In the rows, 128 means zero.
Each path below is one point turned by a fixed rotation once a step. After each direction that follows a path, write how fast that rotation turns it, in degrees each step (0 if it stays still).
Each turn is a multiple of 5 degrees from 10 to 175, or 0.
Each row of a path follows its step; steps can be skipped.

step 1: [124 113 117 137 131 128 124 114 137 118 134 124 128 133 129 130 124 123
 117 130 123 128 134 124 129 136 131 140 135 135 121 121 119 117 121 114
 129 129 126 121 136 137 125 121]
step 3: [130 114 121 129 120 126 123 118 135 137 133 127 123 128 131 121 109 137
 126 134 127 126 133 123 139 128 136 139 134 122 140 124 124 120 129 119
 128 123 131 130 132 142 135 119]
step 4: [130 121 132 127 139 129 119 131 133 137 134 114 140 126 125 126 110 137
 129 129 124 128 134 124 129 128 130 133 132 142 121 125 125 121 116 136
 117 130 111 126 121 133 122 129]
step 7: [119 117 132 132 114 126 122 121 129 140 133 124 133 139 121 125 130 131
 122 131 118 121 115 116 136 135 124 137 128 123 118 127 119 121 121 127
 121 138 123 120 119 125 129 118]
step 9: [125 114 125 137 122 120 125 125 122 140 126 121 130 128 126 119 120 128
 124 138 117 125 133 136 136 136 115 139 136 135 124 129 132 120 117 125
 118 129 113 121 124 132 128 132]
step 11: [125 113 126 140 122 120 113 125 127 121 140 124 124 130 129 115 117 130
 129 134 124 129 133 121 125 132 120 134 140 133 118 135 132 122 129 124
 113 122 139 133 127 128 128 128]
step 14: [122 120 127 144 126 133 122 131 122 135 132 117 132 122 135 130 118 130
 136 134 125 135 131 128 149 133 127 137 138 127 128 115 120 120 121 124
 133 121 124 126 116 132 127 133]
step 16: [131 122 127 139 123 130 126 132 124 130 147 126 132 123 128 114 117 140
 138 134 124 132 117 116 137 127 127 127 129 132 125 123 127 119 124 128
 116 122 131 130 113 124 121 119]
step 17: [126 117 128 133 120 130 119 124 133 136 129 123 138 137 131 115 127 137
 129 122 123 122 138 134 131 117 129 140 122 118 116 127 124 115 111 125
 124 123 130 133 131 127 136 126]
Speeds:
[129 131 124 130 126 125 130 126 130 128 129 128 126 128 129 130 129 126
 128 127 129 127 127 129 129 121 131 130 131 125 131 132 120 127 123 126
 130 130 127 132 129 129 129 127]	155
[130 132 129 130 127 124 127 128 130 135 126 127 128 125 130 133 125 124
 130 126 125 129 127 127 130 128 131 127 130 130 129 127 134 127 128 129
 127 127 125 127 130 130 129 132]	70
[132 125 129 130 125 129 128 129 127 126 131 127 127 125 129 129 130 128
 128 129 126 129 125 131 130 124 126 129 125 125 125 128 128 127 128 131
 129 120 128 127 128 121 129 133]	10
[129 128 131 130 130 125 126 129 131 125 128 132 133 131 128 126 127 131
 131 126 125 131 128 128 122 124 128 128 128 129 131 130 131 128 123 129
 123 126 131 130 128 128 130 128]	60

step 0: [110 137 133 127 119 132 126 109 129 110 135 131 127 130 133 126 133 124
 142 130 129 129 134 126 135 123 132 122 131 122 130 106 125 139 115 139
 123 119 122 137 135 113 124 120]
step 2: [140 139 133 133 136 135 118 117 132 129 128 119 135 140 140 133 136 118
 155 117 125 129 122 132 129 138 125 147 134 132 119 129 132 121 120 118
 122 133 125 132 126 126 132 116]
step 3: [138 130 133 126 124 137 142 128 116 122 142 131 134 135 118 126 143 138
 118 125 124 129 130 140 139 136 147 127 129 137 107 127 130 123 117 120
 137 120 130 125 117 119 133 127]
step 8: [132 136 127 122 135 130 137 134 122 125 142 116 128 143 121 124 121 137
 118 116 122 127 124 144 125 132 128 134 137 147 113 121 122 140 112 127
 126 131 123 141 121 133 129 119]
step 10: [134 128 140 130 118 130 140 132 125 120 119 106 128 133 117 141 137 151
 139 122 137 131 128 132 121 129 131 130 131 134 135 131 135 139 136 136
 127 136 133 127 124 122 140 143]
step 11: [106 131 136 136 113 117 124 129 137 117 132 135 137 126 136 134 120 140
 141 140 131 130 137 140 119 126 133 128 120 132 131 127 120 133 109 127
 131 121 117 127 124 116 137 123]
step 12: [126 127 130 122 129 122 122 111 129 129 124 131 134 135 124 125 135 130
 135 132 119 137 144 128 132 112 129 118 132 139 143 117 125 131 138 127
 135 131 150 138 127 105 123 131]
step 13: [137 135 132 124 140 132 126 118 133 132 129 113 128 133 133 130 105 137
 140 120 120 116 131 128 124 128 118 138 127 137 118 116 123 127 112 136
 126 127 134 143 135 121 133 114]
step 15: [142 121 124 121 124 145 134 121 113 135 114 115 123 126 132 139 140 145
 142 125 126 133 125 142 128 134 142 136 127 137 117 133 131 135 126 130
 141 131 135 124 135 129 121 134]
Speeds:
[128 130 128 128 131 130 123 129 129 131 125 124 127 130 127 130 130 128
 127 131 133 126 124 132 127 129 129 125 122 124 128 125 129 126 128 131
 123 130 128 126 127 127 131 129]	85
[128 130 126 124 128 127 131 129 129 127 131 127 128 126 122 128 132 129
 127 124 129 130 128 123 130 130 133 128 123 129 130 129 127 130 132 130
 126 130 132 128 125 126 125 124]	155
[126 127 132 133 128 127 123 128 123 126 127 128 127 125 128 127 128 131
 129 128 123 133 122 127 129 130 131 129 127 129 128 132 129 127 128 129
 128 127 129 124 125 128 130 126]	90
[123 131 130 123 128 127 127 126 128 124 130 131 129 128 124 127 131 129
 127 127 126 123 122 131 129 129 128 129 128 129 131 128 124 123 124 126
 130 126 125 130 130 129 128 131]	130
[128 129 131 128 131 125 128 128 127 130 127 126 131 127 130 134 127 132
 128 131 131 132 126 124 127 125 125 128 127 130 130 127 122 130 125 131
 130 127 128 131 127 124 125 131]	25
[127 128 129 131 127 129 126 128 129 126 129 123 123 129 130 127 128 127
 130 123 132 123 126 128 128 133 125 130 131 129 130 129 127 128 131 132
 134 128 131 130 126 126 125 127]	135

step 2: [127 116 131 125 129 131 120 125 125 124 116 128 136 125 123 122 123 147
 126 135 126 143 127 124 113 111 140 125 128 124 136 127 123 116 124 123
 116 115 123 126 128 140 137 120]
step 4: [122 123 130 124 123 133 134 136 130 129 124 130 133 135 121 126 136 146
 127 128 133 124 132 146 129 126 142 137 126 121 133 127 117 127 119 127
 101 122 137 133 118 137 123 126]
step 5: [127 125 114 136 120 122 131 124 123 138 122 126 126 119 119 123 132 134
 129 134 126 135 118 124 138 122 124 129 135 125 126 133 130 112 131 145
 129 113 131 147 136 144 120 118]
step 6: [132 129 114 133 129 130 138 133 125 135 115 135 126 122 121 126 137 144
 131 121 138 120 140 136 128 125 135 116 119 123 130 140 126 137 133 125
 125 130 139 140 112 118 132 118]
step 10: [124 127 117 129 120 126 126 130 121 120 127 120 129 126 120 125 114 130
 137 123 122 127 120 131 133 127 126 150 129 127 126 121 106 132 139 133
 124 114 125 128 115 116 118 118]
step 12: [121 138 114 129 120 119 111 124 131 116 122 141 134 120 120 136 120 132
 133 127 132 128 122 136 115 108 120 129 124 130 130 138 119 135 142 125
 125 124 130 129 126 127 121 121]
step 13: [126 129 131 115 132 145 137 135 124 126 127 127 119 123 135 125 125 130
 137 118 136 115 127 127 134 116 126 136 121 138 128 125 121 117 135 114
 119 126 128 128 131 136 121 104]
step 16: [135 126 130 122 113 128 122 142 117 135 126 132 119 139 120 121 129 138
 127 116 134 121 123 120 130 122 150 131 136 111 135 127 121 132 135 126
 129 126 124 127 127 136 125 115]
step 17: [116 118 122 128 122 134 124 120 129 132 125 125 123 119 117 136 131 129
 121 144 130 134 132 134 116 135 127 117 126 112 136 117 128 121 141 132
 123 116 131 130 133 125 120 107]
Speeds:
[124 128 124 128 127 126 130 129 128 125 131 134 128 129 130 130 128 130
 125 129 124 127 132 125 128 126 127 128 133 130 128 124 130 127 127 128
 127 123 130 131 130 129 132 131]	110
[129 127 125 131 129 131 128 122 127 126 131 130 127 124 128 128 127 128
 125 129 127 128 126 124 128 135 128 130 129 128 127 130 123 133 125 127
 127 129 124 127 128 127 132 125]	35
[127 131 126 130 127 125 131 129 131 129 128 123 128 128 123 126 131 129
 127 124 128 129 128 130 130 131 131 132 133 130 125 125 125 127 128 128
 129 129 125 133 128 129 127 132]	70
[125 134 132 125 127 130 124 128 127 127 127 128 124 129 129 126 129 125
 132 127 127 130 127 128 126 128 125 128 131 132 124 129 127 131 132 123
 128 123 126 127 127 126 128 129]	25
[131 125 132 127 129 126 134 131 130 128 128 132 124 131 129 132 133 129
 131 124 126 127 129 125 126 130 133 128 127 128 125 133 127 130 130 128
 128 129 129 128 129 128 128 127]	145
